One turn moves every row onto another: examples first, then more rows asked
J12: -0.45 -0.63 0.84 -1.80 -1.10 -0.93 1.09 -0.22 -1.25 1.10 -0.68 1.84 0.17
 -0.18 -2.35 0.35 -2.24 -0.06
J242: 0.38 -2.15 -0.11 -1.05 0.30 0.79 1.11 -0.42 -2.62 2.67 -0.87 -0.06 -1.67
 0.41 -2.69 1.54 0.32 -0.32
J795: 1.14 0.10 -0.20 -0.44 -0.03 -0.31 -3.27 -0.95 -0.94 0.79 -0.90 -0.90
 -0.51 0.79 -2.82 -0.20 -2.10 0.20
J590: 0.61 0.64 0.51 -0.98 -1.28 -0.57 0.30 1.89 -1.29 0.04 1.01 0.27 0.36
 2.58 -0.61 -1.98 -0.95 1.27
J793: -0.07 0.14 -0.22 -0.54 0.39 -1.37 0.83 0.44 -1.48 1.00 -1.74 -1.07 -0.85
 0.95 -2.57 -0.48 -3.84 0.22
J8: -0.59 1.64 0.17 -0.17 1.33 0.82 -0.08 -1.82 -0.51 1.11 -0.50 -1.37 1.20
 0.27 -0.66 -1.53 -1.94 0.51
J289: 0.89 1.70 -1.07 0.52 0.91 -0.97 -1.58 1.97 1.03 0.79 -1.17 -1.85 1.00
 1.04 -0.96 0.53 -0.17 -0.17
J871: -0.90 -0.98 -0.98 -0.29 -0.21 -0.08 1.11 -2.21 0.46 0.25 -0.44 -1.09
 -0.86 0.14 -1.38 1.98 1.62 -1.70
J919: -1.05 -0.47 1.41 0.79 0.41 -1.58 -0.04 -2.17 -0.41 -0.71 0.06 -0.24
 -0.58 1.14 -0.89 -0.23 -2.64 0.20
J248: 0.02 -1.02 -1.25 -1.36 -1.63 -1.55 1.86 0.57 -2.65 2.15 0.57 -1.35 -1.14
 1.98 -0.21 0.12 -0.43 0.68
J945: 0.78 -0.82 -0.39 1.06 -0.39 0.38 -0.10 3.51 0.57 1.04 0.71 -1.10 0.47
 1.29 -1.48 -1.63 1.21 -0.12
J788: -1.17 -0.25 0.33 -1.18 0.01 -2.10 0.46 -0.57 -0.49 0.67 0.83 -0.26 -1.16
 -0.77 0.70 -2.20 -1.69 0.58
J240: -0.10 1.30 -0.20 0.11 0.66 -0.31 -1.26 -1.56 0.58 -0.49 -1.17 -1.61 0.21
 2.49 -1.51 1.72 -0.64 -0.93
J990: 0.32 -0.62 0.17 -3.06 -1.17 -0.51 2.05 -0.31 -2.02 2.08 0.57 -0.79 -1.15
 -0.73 -1.41 -0.59 0.02 0.22
J692: 0.56 -0.53 -0.75 1.39 2.19 -1.76 0.26 -0.62 -1.41 0.79 -0.72 -2.54 1.29
 0.60 -0.84 1.08 -0.85 -1.27
J617: -0.06 0.47 -0.47 1.31 0.15 -0.79 -2.11 -0.15 0.45 0.74 0.53 -1.22 0.90
 0.38 -0.94 0.25 -3.15 0.07
J876: -1.06 -0.14 -0.43 1.22 2.56 -0.91 -2.02 -0.28 0.58 2.60 0.78 -1.72 0.08
 0.65 -0.65 -0.61 -0.27 -1.22
J551: 0.63 -0.60 1.19 -0.05 -1.90 0.77 2.62 0.00 -0.29 0.43 0.42 1.69 -0.83
 0.33 -1.30 -0.34 0.36 -0.23
J258: 1.17 -0.87 0.00 0.16 0.84 -1.27 3.50 -0.86 -0.26 1.03 0.75 -0.49 -0.15
 1.17 -0.20 -1.77 -0.91 -0.30
J141: -1.44 0.18 -1.55 -1.41 -1.11 0.40 -0.12 0.88 -2.06 0.53 0.65 0.36 -1.63
 1.27 -2.88 1.47 1.05 0.46
J362: -2.00 -0.91 -0.33 0.58 0.88 2.27 0.36 0.86 0.53 1.18 0.02 -0.01 -0.03
 -0.31 -2.68 0.22 1.60 -0.43
J707: -1.90 -1.01 0.85 -0.23 -2.15 -0.86 1.50 -1.45 0.13 1.26 -0.28 0.03 -1.82
 0.00 -2.36 -0.04 0.11 -1.33
J37: 0.28 0.43 -1.35 -0.55 1.89 1.18 -2.02 0.43 0.99 1.27 1.07 -1.85 -0.37
 1.42 -1.88 0.31 1.55 0.39
J383: 0.41 -1.28 -1.01 -1.73 -0.48 0.29 -1.23 0.69 -0.78 -0.05 0.07 -1.97
 -0.66 1.47 -0.55 0.88 3.01 0.45
J626: -0.29 -1.15 -0.76 0.54 1.21 -0.54 -1.15 1.74 0.07 1.53 -2.18 -1.28 0.56
 1.94 -0.85 0.22 2.41 -0.75
J460: -1.80 0.11 0.69 -0.75 -1.32 -0.87 0.48 0.25 -0.29 1.54 1.30 0.03 -0.51
 1.44 -2.90 -1.32 -2.42 1.34
J513: 0.00 -0.13 1.33 -1.00 0.05 -0.89 2.71 -2.03 -1.20 0.50 -0.75 -1.24 -1.28
 0.76 -1.91 -1.21 -1.26 1.10
J395: 1.06 -0.52 1.27 -0.73 1.14 -0.27 1.25 0.44 -2.29 0.82 -0.82 -0.61 1.99
 0.96 0.14 0.46 -1.22 -1.59
J276: 1.24 -0.68 -1.32 2.59 1.31 -1.23 -1.22 -0.56 1.09 1.51 -0.14 -0.80 -1.06
 0.90 -2.35 0.07 0.99 -0.38
J5: 1.17 -1.26 -0.13 1.37 1.29 -0.39 0.81 -0.92 0.19 1.38 -1.45 -1.11 -0.75
 -0.09 -3.42 1.19 -1.03 -1.92
J98: -0.69 0.67 0.14 1.11 2.05 -2.62 -0.13 0.48 -0.52 0.52 -0.79 -1.69 -1.46
 1.41 -0.50 -0.72 -2.04 -1.40
J119: -0.25 -2.52 -0.88 0.72 0.47 1.89 -0.10 1.55 -0.54 1.73 0.01 -0.14 -1.52
 2.01 -1.70 -0.29 2.04 -1.00
J386: 0.94 -1.32 -0.29 -2.34 0.07 2.27 -0.66 1.76 -1.35 1.47 -0.70 -0.93 -0.34
 0.72 0.54 -0.66 0.64 0.41
J966: 0.77 -2.40 -0.07 0.20 -2.23 1.24 1.43 0.27 -1.25 1.06 -0.10 -1.33 -0.59
 0.81 -0.28 -0.50 1.94 0.36
J49: -0.25 -1.97 -0.97 0.83 -1.36 -1.52 -2.10 0.88 1.08 1.05 -0.34 -2.23 0.42
 2.21 -1.25 0.76 0.03 -0.80
J404: -0.97 -0.32 0.23 -1.13 0.71 -0.16 -1.98 2.16 -1.36 2.26 0.48 -1.13 -0.97
 0.80 0.46 -1.76 -0.47 1.59
J115: 0.38 -0.57 0.28 -1.12 -0.64 1.82 2.38 -0.11 -0.84 0.26 -1.56 -1.43 -1.71
 0.07 -0.56 0.42 0.87 -1.80
J854: 0.30 -0.33 0.91 -0.90 1.09 0.52 0.59 2.08 -2.04 0.95 -0.10 0.98 0.41
 0.39 -1.40 0.19 2.47 -1.03
J352: 0.07 0.63 -0.03 -0.81 2.07 2.30 1.45 0.30 -0.99 0.95 -0.26 -2.22 -0.23
 0.84 0.85 0.43 0.40 -0.31
J841: -0.92 -1.34 1.35 0.72 0.93 -0.04 0.10 1.81 1.33 1.55 -0.95 -1.98 0.12
 0.25 0.87 -0.13 1.21 -1.07
J987: -0.35 1.13 0.41 -1.05 1.36 -1.43 0.61 1.15 -1.80 -0.27 0.71 -1.27 1.10
 1.83 -0.86 0.06 -2.53 0.55
J235: -0.84 -1.41 -1.44 0.12 -2.80 -0.88 -0.41 -0.77 0.47 1.29 0.68 -0.31
 -0.93 1.18 -3.02 -1.04 0.15 1.05
J994: 0.47 -1.22 -0.46 -0.82 -0.45 -1.08 1.80 -0.16 -0.43 0.80 0.38 -0.44
 -4.20 0.61 -1.73 -0.03 -1.31 0.63
J285: -0.42 -0.62 -0.25 0.38 0.20 -2.29 -2.00 0.93 0.75 0.89 -0.05 0.10 -3.04
 0.45 -2.94 -0.42 -0.06 0.16
J971: 0.69 -0.93 -0.58 -0.60 0.40 -0.41 -2.94 1.40 0.63 1.35 0.48 0.90 -1.27
 1.33 -0.78 -0.78 1.56 0.95
J270: 1.40 0.48 0.80 -0.01 -0.22 -0.81 -1.78 1.84 0.18 0.83 -1.35 -2.86 -1.61
 1.88 0.07 0.23 -0.91 0.02
J189: 0.47 -0.53 0.43 -0.17 1.57 -1.06 -0.26 -2.35 -0.09 -0.27 0.25 1.23 0.60
 -0.15 -2.14 -1.13 -1.06 -0.97
J749: 0.23 -1.10 -0.52 -1.80 -0.82 0.99 0.72 1.37 -1.28 1.15 1.98 0.76 -2.41
 0.35 -1.41 0.13 1.24 -1.16

J235 turns into -> J404
J841 turns into -> J189
Where do these go?
J276 turns into -> J460
J966 turns into -> J876
J788 turns into -> J854
J626 turns into -> J919

